M =
[[-5.82  3.81  0.66 -0.69  1.70 -2.21]
 [-3.99  2.35  4.70 -2.38 -0.98 -0.83]
 [-2.40  0.10  2.11  0.40  0.82 -1.51]
 [-1.53  0.31  1.08  1.18  0.62 -0.27]
 [ 1.00 -1.49  0.43  0.15  0.06 -0.13]
 [ 0.63  0.22 -0.07  1.13 -0.82 -0.54]
 [-0.30 -1.39  0.20 -0.55  0.75  0.57]
 [ 2.90 -0.12  0.19 -0.49 -2.49  0.22]
 [ 1.98 -2.45  0.43 -2.75 -1.06  3.65]
 [ 4.22  0.51  1.99 -2.94 -5.88  1.20]
 [ 1.57 -2.61 -3.35 -2.47 -1.86  2.80]
 [ 0.20 -0.22 -1.58 -2.41 -1.80 -0.90]
 [-3.89 -6.95 -4.11 -3.66  1.67 -1.44]]
Rows and columns are numbered from 1.
The entry in row 1 and column 3?
Answer: 0.66
The entry directly above -2.38?
Answer: -0.69
The entry just right of -2.94 is -5.88
The entry in the bottom-right corner: -1.44
The entry in row 1 and column 1?
Answer: -5.82
The bottom-left entry is -3.89
The entry just right of the largest entry -> -2.38
The entry in the top-right corner is -2.21
The entry at row 3, column 2?
Answer: 0.10
The entry at row 2, column 3?
Answer: 4.70
The entry directly below 1.98: 4.22
The entry directly above 1.98 is 2.90
The entry directly above 1.00?
Answer: -1.53
The entry just left of -0.49 is 0.19
The entry at row 1, column 2?
Answer: 3.81
The entry directly above 1.67: -1.80
The entry just left of 2.35: -3.99
The entry directly below -5.88?
Answer: -1.86
The bottom entry of the column that holds the smallest entry?
Answer: -6.95
The entry directly below -0.12: -2.45
The entry directly above -3.66?
Answer: -2.41
The entry just right of 0.51: 1.99
The entry at row 3, column 1?
Answer: -2.40
The entry just right of -0.30?
Answer: -1.39
The entry directly below the largest entry?
Answer: 2.11
The entry just left of -1.44: 1.67
The entry directly below 3.81?
Answer: 2.35
The entry directly above -0.07?
Answer: 0.43
The entry just right of -2.38 -> -0.98

W =
-19.555	11.112	-24.045	10.491	11.307	-12.642	15.829	10.678	7.732	-7.137	20.181	22.001
5.534	-21.392	14.914	10.295	17.337	-16.393	-17.481	5.873	9.925	3.756	-12.359	7.272
-4.547	12.591	-21.005	20.840	-3.270	11.698	9.909	-11.717	-11.792	3.293	0.478	19.894
The entry directly above 10.295?
A: 10.491
The entry directly below 14.914: -21.005
The bottom-right entry?
A: 19.894
The 3rd entry, reading row by row is -24.045
The third-last entry, reading row by row is 3.293
The second entry on the main diagonal is -21.392
The second largest entry?
A: 20.840
The entry in the top-right corner is 22.001
The entry directly above 17.337: 11.307
The entry directly below -16.393 -> 11.698
The top-left entry?
A: -19.555
The entry just left of 12.591?
A: -4.547
The 2nd entry on the diagonal from the top-right corner: -12.359
The entry directly below the smallest entry?
A: 14.914
The entry just left of 11.698?
A: -3.270
The entry just right of 10.678?
A: 7.732
The entry just right of 10.295?
A: 17.337
The 2nd entry, reading row by row is 11.112
The 2nd-last entry, reading row by row?
A: 0.478
The third largest entry -> 20.181
The entry just left of -11.792: -11.717
The 4th-last entry, reading row by row is -11.792

Read these off the table that follows.
1) Read off the entry just left of 2.175.
2) Read off the smallest entry in the first row.
3) Read off the entry just left of -0.687.
4) Read off the entry directly below 27.666.
5) Read off the last entry, reading row by row.
6) Read off the first entry, reading row by row.
7) Read off the entry directly below the smallest entry.
8) Read off the largest entry in the first row.
-10.943	9.508	-10.784	9.694	10.017	-10.955	-10.998	-11.069	9.887	10.039	-10.725	10.078	-11.042	9.697	9.749	9.786
-0.690	-0.409	-0.688	-0.406	-0.402	-0.690	-0.691	-0.692	-0.404	-0.402	-0.687	-0.401	-0.692	-0.406	-0.406	-0.405
-3.211	2.029	-3.170	2.077	2.159	-3.214	-3.225	-3.243	2.126	2.165	-3.155	2.175	-3.236	2.078	2.091	2.100
-28.312	26.306	-27.887	26.804	27.666	-28.345	-28.461	-28.648	27.319	27.725	-27.729	27.830	-28.577	26.812	26.953	27.051
-3.684	2.486	-3.635	2.542	2.640	-3.687	-3.700	-3.721	2.601	2.646	-3.618	2.658	-3.713	2.543	2.559	2.570
1) -3.155
2) -11.069
3) -0.402
4) 2.640
5) 2.570
6) -10.943
7) -3.721
8) 10.078

Questions about the row below.
1) Which number is the entry just right of the largest entry?
2) Which number is the third entry from the left?
3) Which number is the 2nd entry from the right?
4) Which number is the 1st entry from the left?
5) Which number is the 5th-last entry?
  28.6    19.8     8.8   147.0   -27.7  -205.8     7.4    50.5
1) -27.7
2) 8.8
3) 7.4
4) 28.6
5) 147.0
